(in the rows, 128 means zero)
Rotation paths and how fast each direction turns (degrees each step):
Each turn is a multiple of 5 degrees from 10 to 175, or 0.
path 1
[147 124 120 133 116 130 121 115 122 128 132 129 132 116 123 119 131 133
 129 129 118]
[147 118 111 137 116 124 126 122 125 131 129 126 127 121 125 121 136 134
 131 126 118]
[142 116 117 132 115 126 126 125 132 131 123 131 123 122 129 117 137 133
 138 133 115]
[142 121 121 124 116 131 123 120 126 132 129 132 132 118 127 117 131 134
 140 137 112]
[145 122 112 126 119 130 126 122 119 129 134 129 136 118 123 122 130 136
 138 130 115]
[142 116 106 131 121 125 130 127 126 126 129 126 129 119 125 125 133 134
 142 129 119]
[138 115 116 128 121 128 128 121 133 126 127 131 125 112 127 122 131 129
 146 134 119]
[141 122 120 126 120 132 123 115 127 125 133 129 131 108 124 121 127 129
 140 135 120]
[146 121 112 135 120 128 124 115 124 123 135 125 131 113 123 124 129 132
 133 126 122]
[144 115 112 139 117 123 127 119 131 125 127 126 123 116 125 122 135 130
 134 127 123]
[143 118 123 133 115 129 123 118 134 129 126 131 124 115 127 116 135 130
 135 135 119]
[147 123 122 130 114 130 121 115 124 131 131 131 131 117 124 117 131 132
 131 134 115]
[148 120 111 134 115 126 125 123 121 129 131 126 132 122 124 120 134 136
 130 127 116]
[142 116 112 132 117 125 127 128 129 131 125 129 125 123 128 121 137 134
 139 132 116]
[141 119 121 124 118 130 125 123 128 130 128 134 129 117 127 117 132 132
 143 137 112]
[143 123 116 123 119 131 125 120 119 129 135 130 137 114 123 121 128 134
 140 133 116]
[127 133 124 125 125 124 126 125 129 125 129 127 127 130 137 127 127 126
 129 127 128] => 0
[130 128 129 127 125 127 127 132 125 133 126 129 129 135 130 126 131 131
 125 129 123] => 35
[131 132 127 127 128 129 127 126 121 128 133 126 134 128 126 130 125 130
 124 126 128] => 95
path 2
[136 127 126 128 117 132 121 123 124 119 116 136 144 143 127 132 129 133
 118 120 121]
[136 121 128 127 108 124 122 127 127 120 117 135 139 130 113 133 125 125
 129 134 130]
[133 115 128 120 121 125 117 137 115 128 123 143 143 134 122 132 125 131
 126 125 120]
[141 124 125 133 117 126 116 123 125 118 121 143 134 144 124 123 129 131
 124 127 123]
[130 120 124 124 109 130 124 129 124 115 119 130 145 134 119 134 127 134
 135 126 126]
[136 121 133 126 118 125 119 131 120 131 115 139 143 131 118 134 125 127
 114 124 125]
[140 117 122 125 118 122 114 126 124 120 126 142 132 136 118 125 127 124
 131 135 122]
[131 121 127 123 117 132 124 130 121 118 121 137 145 144 127 133 124 139
 130 121 123]
[135 126 130 135 109 126 119 125 125 122 116 136 141 131 114 128 128 130
 120 124 130]
[134 115 122 117 119 126 116 132 121 123 122 138 143 130 118 133 128 123
 130 130 120]
[138 121 131 127 121 126 122 127 121 123 119 144 137 147 128 132 122 133
 122 127 124]
[134 122 128 132 108 125 119 128 126 116 123 135 139 135 115 124 126 135
 135 127 130]
[131 121 124 122 117 131 118 132 120 125 118 134 148 130 121 133 131 130
 121 119 118]
[143 122 126 127 117 122 118 123 126 123 117 142 134 139 120 132 127 122
 121 135 126]
[132 117 129 122 115 126 122 134 120 119 125 139 140 140 120 131 122 137
 139 129 127]
[135 125 129 134 114 129 117 129 122 126 119 139 144 137 122 123 130 135
 118 116 123]
[130 124 130 124 132 124 127 130 125 132 129 133 125 129 128 130 125 125
 128 133 129] => 95
[129 129 129 127 127 129 133 125 130 124 125 126 127 134 130 134 125 130
 130 132 131] => 110
path 3
[130 145 141 129 124 130 124 125 125 123 132 147 129 118 142 135 122 135
 131 130 122]
[120 139 128 142 120 122 123 127 132 134 126 143 127 118 138 137 131 132
 140 135 121]
[131 140 148 133 125 134 130 130 125 135 129 144 126 121 141 139 127 134
 132 130 122]
[124 138 128 136 118 125 121 129 135 125 127 147 131 123 138 138 125 142
 137 132 118]
[126 143 142 138 128 129 129 128 121 131 127 142 124 112 134 136 126 130
 141 127 122]
[125 136 135 136 121 129 118 137 134 134 123 146 127 122 136 142 133 140
 130 133 123]
[127 142 142 138 121 130 133 125 126 121 129 143 129 120 129 141 123 140
 139 128 118]
[122 137 131 137 131 129 118 136 129 135 124 143 124 115 135 139 127 143
 140 126 125]
[126 144 143 134 121 129 125 130 126 122 123 145 125 118 125 143 130 132
 128 131 121]
[120 134 134 141 127 131 127 133 133 133 128 138 129 120 130 142 129 148
 141 130 124]
[128 143 138 129 133 132 123 131 121 122 124 145 122 118 129 142 124 138
 132 123 119]
[117 139 131 138 124 126 119 131 134 127 127 140 128 113 122 142 131 141
 135 135 126]
[123 137 142 134 132 137 133 133 123 130 125 139 122 122 128 148 129 138
 133 124 120]
[121 138 128 129 131 131 116 130 133 123 131 142 130 118 127 142 126 149
 130 129 124]
[117 143 133 137 131 130 128 127 121 126 126 138 121 115 120 147 130 131
 137 127 119]
[119 136 135 129 133 137 119 135 130 136 131 138 126 119 130 147 133 145
 126 132 128]
[129 124 132 129 125 132 133 129 131 129 129 127 130 134 129 132 128 133
 126 128 127] => 110
[128 127 130 128 129 129 125 128 131 130 133 126 132 123 128 124 127 133
 128 131 134] => 175
path 4
[135 123 122 131 122 120 125 123 114 126 125 124 132 124 123 127 118 103
 126 127 120]
[138 139 122 129 141 129 122 126 120 123 118 118 138 122 118 126 114 117
 122 126 126]
[134 119 130 128 129 123 118 117 118 124 128 124 137 117 126 124 111 117
 124 135 117]
[138 127 124 125 133 124 118 128 125 127 112 120 136 121 131 118 120 105
 128 125 129]
[133 129 123 127 133 129 122 124 115 129 120 120 138 125 125 123 120 117
 113 142 117]
[135 132 131 122 136 125 121 125 123 119 123 119 133 119 136 115 109 117
 127 135 127]
[133 129 125 122 120 124 123 124 115 128 126 121 131 125 133 122 124 102
 122 136 121]
[136 144 121 127 134 132 129 129 116 121 120 118 133 124 127 117 115 116
 121 132 129]
[132 132 131 123 121 126 122 118 113 121 136 123 135 117 130 124 112 114
 124 134 119]
[138 136 119 129 124 125 124 126 119 124 119 122 135 117 130 119 118 107
 133 121 130]
[133 139 120 128 125 131 120 122 114 129 126 123 143 120 121 127 120 118
 118 134 116]
[133 132 126 129 129 126 119 124 124 120 120 123 140 112 134 114 108 124
 131 129 125]
[130 129 123 123 117 125 115 124 120 131 118 123 140 121 133 124 125 108
 124 132 119]
[131 138 118 130 131 130 124 130 118 124 113 118 139 123 132 114 116 124
 120 137 124]
[125 133 133 118 121 124 116 123 121 122 129 120 138 122 139 122 113 119
 123 139 118]
[130 136 120 129 118 124 126 132 118 123 116 120 130 126 139 115 118 110
 128 130 129]
[127 126 134 127 129 127 127 125 129 124 133 128 128 125 130 127 122 133
 130 129 127] => 120
[130 126 125 134 130 127 132 130 128 125 124 128 126 127 130 122 125 130
 131 127 132] => 175
[126 126 130 124 130 128 128 130 129 128 125 126 126 132 134 124 129 128
 125 135 128] => 40
path 5
[144 144 131 126 123 129 130 138 125 134 135 128 125 131 129 129 127 124
 131 134 143]
[144 142 131 122 121 122 124 130 118 133 130 124 128 121 131 129 117 126
 133 132 129]
[141 143 134 124 120 122 116 129 129 136 131 124 129 120 135 140 131 132
 128 131 133]
[142 147 126 134 124 124 119 135 133 130 131 125 128 128 130 131 125 122
 125 136 139]
[141 146 121 126 124 129 126 136 124 136 124 121 125 121 135 129 117 124
 132 137 127]
[139 146 132 120 120 129 129 135 125 140 129 130 129 122 135 141 130 129
 131 133 132]
[147 142 132 126 121 123 125 129 129 133 136 131 130 126 128 131 123 119
 132 133 141]
[144 140 130 126 120 123 119 129 124 135 129 115 120 120 135 126 122 128
 134 136 131]
[141 146 132 126 125 128 119 139 124 135 129 121 127 124 133 137 131 136
 125 133 136]
[143 148 127 129 124 123 124 134 127 130 129 131 134 126 128 135 117 120
 125 134 132]
[140 143 125 124 118 125 125 128 132 138 126 125 125 119 139 133 124 121
 135 136 128]
[142 143 131 125 121 130 128 137 130 139 133 126 123 129 135 133 133 129
 132 135 142]
[147 143 131 126 123 124 126 134 118 131 133 126 128 127 126 127 116 125
 130 133 137]
[141 143 133 123 120 120 119 128 123 135 128 122 128 116 136 136 122 130
 131 131 127]
[141 145 129 130 122 124 117 134 135 135 131 126 128 125 133 138 132 128
 125 133 139]
[142 146 122 131 125 127 125 138 127 133 127 124 126 128 131 127 118 119
 129 137 132]
[131 135 128 123 122 127 127 131 130 126 131 126 129 128 127 127 129 128
 128 133 125] => 0
[128 130 127 128 131 132 131 135 122 128 126 124 125 131 127 125 127 132
 127 128 128] => 95
path 6
[138 123 140 126 126 126 133 125 112 129 131 129 131 132 137 119 128 130
 130 135 130]
[144 123 138 127 121 128 124 125 129 131 120 121 135 133 139 126 124 135
 129 125 134]
[133 127 139 128 126 119 124 126 119 141 126 121 124 126 127 122 124 132
 138 121 136]
[136 125 139 121 121 123 131 124 119 133 129 126 120 132 135 121 127 125
 120 130 139]
[138 126 124 123 118 126 120 122 125 134 124 119 134 124 137 125 120 128
 124 129 139]
[130 132 131 127 123 116 125 124 110 133 131 120 132 123 133 120 130 125
 135 129 134]
[136 126 138 124 121 128 129 120 123 127 129 124 133 132 143 122 135 122
 128 135 134]
[134 120 133 127 125 125 117 119 126 139 125 119 140 133 136 125 124 130
 134 130 131]
[137 120 138 126 126 121 127 126 112 137 134 122 128 134 125 123 131 130
 133 129 135]
[145 119 136 124 122 135 131 123 124 133 127 127 126 127 138 123 127 131
 127 131 138]
[138 127 131 124 124 122 123 125 117 135 123 122 134 125 133 121 114 137
 131 124 133]
[136 134 140 126 122 118 130 129 116 127 128 121 125 130 132 121 132 128
 129 126 139]
[132 128 136 123 119 128 126 118 129 136 120 123 127 126 144 123 127 123
 127 128 139]
[127 125 130 122 124 117 119 120 118 139 132 117 134 132 131 123 122 127
 127 129 134]
[140 124 132 126 119 125 125 125 117 132 135 119 129 129 132 125 137 121
 129 134 139]
[138 119 129 126 125 133 126 117 120 136 125 126 136 124 142 122 125 128
 134 132 132]
[133 129 128 123 128 130 129 128 133 122 130 126 129 130 128 129 134 129
 126 126 132] => 135
[127 133 131 123 131 125 127 129 126 129 136 127 128 127 124 127 127 130
 132 128 127] => 130
[130 122 128 130 130 132 128 127 127 128 131 129 134 131 127 129 132 129
 132 132 124] => 45
[129 129 127 128 125 126 123 131 130 127 128 125 133 132 126 131 122 131
 124 129 126] => 120
path 7
[117 113 127 136 136 127 131 119 118 129 136 124 129 131 119 127 123 122
 131 127 143]
[111 120 135 135 135 126 138 119 133 128 128 125 137 127 129 135 123 116
 121 121 131]
[124 104 129 135 128 132 138 125 129 133 128 133 132 124 126 136 123 131
 128 122 138]
[116 118 129 134 141 136 133 118 114 125 133 122 132 126 129 133 122 129
 122 132 139]
[114 112 133 137 128 123 138 124 130 130 127 118 129 123 129 135 115 124
 120 125 126]
[123 104 129 135 132 128 134 123 125 130 142 124 124 125 122 129 126 126
 130 121 138]
[112 124 133 134 135 131 135 119 120 129 134 124 139 130 125 133 120 114
 126 125 138]
[118 108 133 139 129 123 137 121 135 133 120 130 133 128 126 134 120 126
 125 123 133]
[120 110 127 134 138 139 138 120 124 125 137 128 130 123 129 135 130 131
 124 125 140]
[114 119 133 134 131 131 135 124 119 132 128 119 136 124 129 137 110 124
 122 130 131]
[120 105 130 140 133 119 134 123 128 128 130 121 122 128 122 128 122 128
 125 125 132]
[116 117 132 131 132 134 136 120 124 127 144 122 130 124 127 133 127 116
 127 121 137]
[118 114 135 137 129 126 133 123 124 138 125 129 141 130 123 135 114 122
 128 125 136]
[117 110 129 139 139 129 137 118 129 122 127 129 127 130 125 131 130 131
 123 124 139]
[115 115 131 129 131 139 138 123 126 131 134 121 134 118 133 140 121 124
 121 126 132]
[122 108 132 140 131 125 132 126 118 135 130 122 131 127 123 130 114 133
 125 130 132]
[130 122 126 130 133 127 123 128 130 132 129 130 127 128 125 124 130 132
 131 132 129] => 140
[128 129 129 128 126 123 127 127 129 129 132 129 129 131 124 125 130 120
 132 124 130] => 65
[133 125 130 133 125 124 131 131 126 127 126 131 128 131 128 127 127 133
 126 123 127] => 135
path 8
[126 130 127 124 128 138 126 124 130 135 111 119 119 124 128 122 127 140
 126 119 140]
[121 130 116 130 122 139 129 125 131 132 116 129 121 129 122 124 124 127
 124 127 147]
[129 132 122 124 119 144 116 132 132 127 120 124 124 120 134 123 120 124
 126 127 142]
[123 123 133 130 117 137 115 131 134 137 115 123 117 127 127 126 124 134
 129 124 137]
[117 137 122 124 122 144 125 126 125 134 118 121 117 130 125 123 132 133
 131 122 137]
[129 132 117 124 133 141 120 130 136 130 120 122 120 128 125 121 123 135
 122 127 144]
[126 129 120 129 114 138 114 133 132 131 118 125 119 133 123 128 123 122
 123 130 141]
[124 133 130 117 117 138 112 133 128 134 120 117 119 124 129 123 130 132
 128 125 134]
[120 131 124 127 126 131 121 125 134 139 121 122 112 132 119 121 128 137
 129 122 139]
[127 140 112 127 125 140 121 126 129 129 125 121 116 132 124 122 126 123
 126 121 141]
[136 129 123 123 122 131 109 131 133 130 117 118 120 127 126 125 123 126
 119 126 140]
[121 131 127 123 111 128 118 127 129 138 117 121 115 127 120 126 130 123
 128 124 137]
[123 139 122 120 128 132 122 124 131 135 123 119 115 120 128 117 130 131
 130 119 139]
[133 131 117 135 127 130 121 123 134 134 118 124 115 130 125 123 122 127
 124 119 143]
[133 133 120 125 115 136 118 127 124 128 112 119 121 126 128 128 127 119
 122 123 139]
[125 127 130 119 119 128 120 126 131 136 111 121 121 116 126 122 125 132
 124 126 141]
[124 128 133 128 124 127 125 129 130 132 132 130 125 124 131 126 127 127
 133 128 125] => 85
[125 125 130 130 128 136 132 130 128 127 125 132 131 127 132 129 126 131
 129 130 130] => 20
path 9
[122 120 125 126 146 140 130 131 124 124 114 129 129 144 126 131 122 122
 125 115 130]
[122 122 127 120 143 137 125 138 122 127 123 131 130 139 119 131 119 122
 129 110 129]
[127 123 124 118 147 135 126 136 130 117 117 129 124 137 116 132 119 125
 128 116 132]
[123 122 130 113 136 140 128 133 126 115 119 123 123 142 122 132 120 127
 129 111 132]
[122 126 123 111 133 137 127 131 125 119 120 132 123 138 119 139 113 126
 128 118 134]
[123 122 120 118 135 142 131 127 128 114 118 129 125 142 131 137 115 126
 123 118 133]
[122 123 123 118 132 144 127 132 120 120 128 134 130 140 130 136 114 123
 123 112 128]
[129 124 117 123 142 142 125 132 128 117 128 137 127 136 126 136 115 121
 122 116 126]
[132 124 127 123 139 143 126 130 128 110 128 129 127 139 129 131 121 121
 125 109 124]
[135 130 126 116 135 140 122 130 127 115 128 134 124 136 118 135 116 117
 129 113 125]
[134 129 125 120 135 141 127 122 129 110 120 131 122 140 125 137 120 118
 126 120 127]
[131 130 130 119 126 143 128 122 120 118 122 131 127 143 126 137 119 115
 129 115 127]
[129 130 120 125 135 142 127 123 123 122 118 140 128 141 123 140 117 112
 126 122 128]
[129 125 126 130 140 143 128 125 122 121 118 133 130 144 128 132 124 115
 126 115 124]
[131 128 128 125 141 140 123 131 121 128 122 136 130 140 118 131 121 112
 130 112 124]
[132 127 127 125 147 137 126 129 130 119 115 131 126 140 117 130 124 116
 130 117 127]
[133 130 132 125 130 126 126 130 132 124 129 125 125 126 123 126 130 129
 131 126 127] => 55
[122 124 127 124 131 126 129 133 128 130 126 125 127 127 127 127 126 135
 128 127 132] => 20
[126 126 134 128 124 130 129 128 125 128 130 123 130 131 132 125 130 128
 129 122 126] => 140
